(in the rows, 128 means zero)
Turns in one plane each, and the order they were made in; the first pair answered:
U:
[114 160 136 131 147 124  97 115 146 118 150 131 113 133] |-> [106 161 137 127 129 117 104 141 144 115 136 154 120 144]
[130 161 121 115 122 133 114 121 141 128 151 152 123 169] |-> [129 136 123 120  97 129 130 152 138 120 115 174 133 153]
[139 145 124 120 120 135 145 134 137 132 125 132 137 138] |-> [144 135 126 118 121 140 151 134 139 127 118 131 138 131]
[128 132 132 130 135 128 128 162 151 120 119 129 118 123] |-> [134 127 130 135 140 129 131 147 155 121 121 117 117 112]
C:
[100 126 141  74 127 125 178 100  64 144 160  96 154 179] |-> [ 98  77 151  89 118 123 192 117  62 134 126  98 161 139]
[121 113 107 163 159 117  77 102 149  88 145 129  83 110] |-> [128 130  98 152 163 120  69  86 149 109 161 115  86 133]
[110 103 152 141 127 112 152 129 132 107 134 148 121 135] |-> [104 120 154 135 132 108 144 127 131 108 149 152 120 151]
[101 145 155 127 146 113 129 127 117 132 137 150 128 143] |-> [110 148 148 117 146 120 133 118 109 142 141 138 136 142]
N:
[ 69 134 133 123 110 120 140  99  85 134 164 165 129 162] |-> [ 60 110 139 128 115 125 151  96  83 126 152 156 133 143]
[140 119 134 133 140 140 115 126 116 134 100 102 132  97] |-> [148 145 124 126 140 140 103 130 119 147 117 112 131 112]
[147 131 134 150 110 113 151 167 152 104  99 142 119 106] |-> [151 127 134 151 119 116 149 156 149 115  91 121 120  91]
[125 140 129  70 116 143 175 121 105 128 128 130 136 188] |-> [120 115 137  76 119 146 188 114 101 123 119 124 145 169]
Q:
[156 138 127 128 119 123 134 125 130 142 135 135 130 135] |-> [145 133 134 126 125 124 145 119 130 132 145 141 131 142]
[180 145  95 120 136 146 125 150 151 161  90  93 124  94] |-> [163 142 130 145 138 119 172 134 199  95 135 134 108 122]
[139 136 141 122 111 137 162 162 117 112  98 146 131 141] |-> [129 131 148 122 111 136 164 156 108 114 100 146 134 146]
[126 106 137 110 120 126 166 128 113  98 132 143 143 134] |-> [137 104 118 102 123 136 144 138  92 130 112 128 144 125]
Now pairs of rows:
Each pair is 2 to 3 turns apart.
[101 139 167 138 138 127  76 101 117 109 174 175 111 145] |-> [110 143 159 112 107 130  99 133  97 125 156 188 135 176]
C U
[ 98  96 150 105  78  88 143 130 104  92 108 139 123 153] |-> [103  82 144 109 119 104 127  79  95 111 119  78 124 109]
N U
[137 155 125 123 155 133 132 102 151 131 160 118 124 141] |-> [128 122 127 114 158 139 147  95 118 144 141  93 141 119]
Q C
[140 140 125 142 138 149  89 123 138 163 106 104 114 114] |-> [105 113 149 132 142 151 107  97 104 154 123 100 127 125]
Q Q Q
[102  84 153 145 115 124 168 145 122  96 113 150 135 116] |-> [109  92 154 161 125 118 154 130 146  90 126 154 118 107]
C U
[104 118 120 119 150 131 162  94 127 150 159 110 144 105] |-> [100 100 130 121 134 128 168 110 118 145 136 125 150  99]
U C C
[120 148 130 127 104 124  73 185  99 167  94 172 110 179] |-> [107  66 149 143 113 124 114 169  86 154  56 130 122 106]
N N N
[110  98 153 160 115 130 120 134 133 114 101 169 124 109] |-> [118 165 139 139 127 132 103 111 133 135 155 162 121 170]
C C
[109 155 159 119 140 123 124 116 112 127 148 133 140 155] |-> [118 161 149 111 131 128 117 137 104 141 131 141 143 157]
Q N
[118 195 120 103 158 133  76 110  93 119 168 153 138 152] |-> [150 199 117 121 162 122 125 113 155  89 190 154 129 146]
C Q Q
[122 122  98  79 131 165 152 144 113 189 112  99 146 147] |-> [132 130  89  93 131 168 124 156 123 196  97 112 137 132]
C N N
[141 168 114 172 122 116  87 148 188 117 129 177  85 125] |-> [145 162 116 156  95 117 126 172 184 107 121 195 103 149]
N C U
[ 86  80 155 153 160 125 109  90 112 107 116 119 107  67] |-> [ 87  97 146 150 162 132  70  96  95 122 116 128 102  74]
C Q
[148 148 155 130  95 136 131  92 142 104 177 156 106 156] |-> [147  95 157 139 118 141 144  71 126 106 153 110 110  95]
N N N
[163 115 146 136 113 121 154 166 154 104 116 150 137 121] |-> [134  94 160 127 111 121 134 162 113 114 100 163 150 118]
Q Q C
[ 74  85 160 148 195 135 128  77  92 143 133  58 115 114] |-> [127 136 105 134 184 152  85 121 100 198 101  41 114 113]
Q U C
[124 164 129 137 148 127 158  89 165 126 192 134 122 198] |-> [127 105 133 151 100 118 197 167 172  97 108 173 138 158]
U U
[133 184 122 146  89 131 142 165 131 131 124 148 135 195] |-> [142 117 123 166  91 132 170 178 131 121  70 117 144 116]
U N
[142 106 108 101 121 143 162 133 100 159 115  86 156 136] |-> [140  95 109 120 124 140 140 140 105 155  89  89 140 100]
C N
[100 124 168 143  81 106  89 165 129 128 140 174 126 131] |-> [104 121 157 132  82 115  73 172 109 154 121 158 133 121]
Q Q
[143 123 110 143 100 124  96 186 183 106  98 159 112 124] |-> [144  98 113 154 131 131 106 142 185 107  99 103 105  75]
N U
[128  70 107 105 151 149 180  78  73 117 167 103 178  83] |-> [152 156  70  93 160 155 117  73  87 157 197 103 158 128]
N N
[109  78 148 114 119 119 180 104 132  89 127 143 113 132] |-> [154 108  92 124 111 130 116 163 156 125  78 143 100 104]
Q Q C
[123 107 143 133 133 116 150 107 137 109 131 120 124 113] |-> [151 144 113 132 134 124 115 121 155 137 128 107 115 114]
Q N Q
[121 131 121 129 124 127  87 127 105 134 117 143 136  98] |-> [102 119 138 132 128 122 103 113  98 119 129 146 137 109]
Q Q Q
[117 100 117 144 153 141 127  87 121 147 150  89 119 107] |-> [103 121 125 142 155 137 115  83 115 141 173 108 108 137]
C U
[121 133 136 123 159 140 154  56 113 129 138  74 131 148] |-> [109  81 157 147 144 128 159  85 125  90  93 111 126  97]
C C
[ 75  83 170 179 112  99  91 123 148  72  94 179 109  81] |-> [ 89 147 125 133 122 131  15 118  77 167  95 140 129 111]
C Q Q
[138 108 140 125  84 126 138 153 116 125  67 152 150 111] |-> [148 114 128 130 134 142 112  99 115 146  87  92 141  77]
N U
[113 129 116 111 137 134  86 126  82 168 121 118 141 127] |-> [144 169 106 130 124 122  86 154 134 148 125 158 120 148]
N Q
[111 151 134 141 136 122  99 105 141 125 142 166 110 138] |-> [122 160 129 127 129 124 105 111 134 138 146 165 115 160]
U C
[155 137 144 151 150 129 137 108 167  76 143 156 109  95] |-> [144 142 149 142 136 128 155 118 160  74 150 177 117 124]
C U N
[112  98 137 120 132 114 167  90  99 138 145 105 152 127] |-> [101  98 139 129 145 111 158  77 105 128 153 105 142 119]
C U
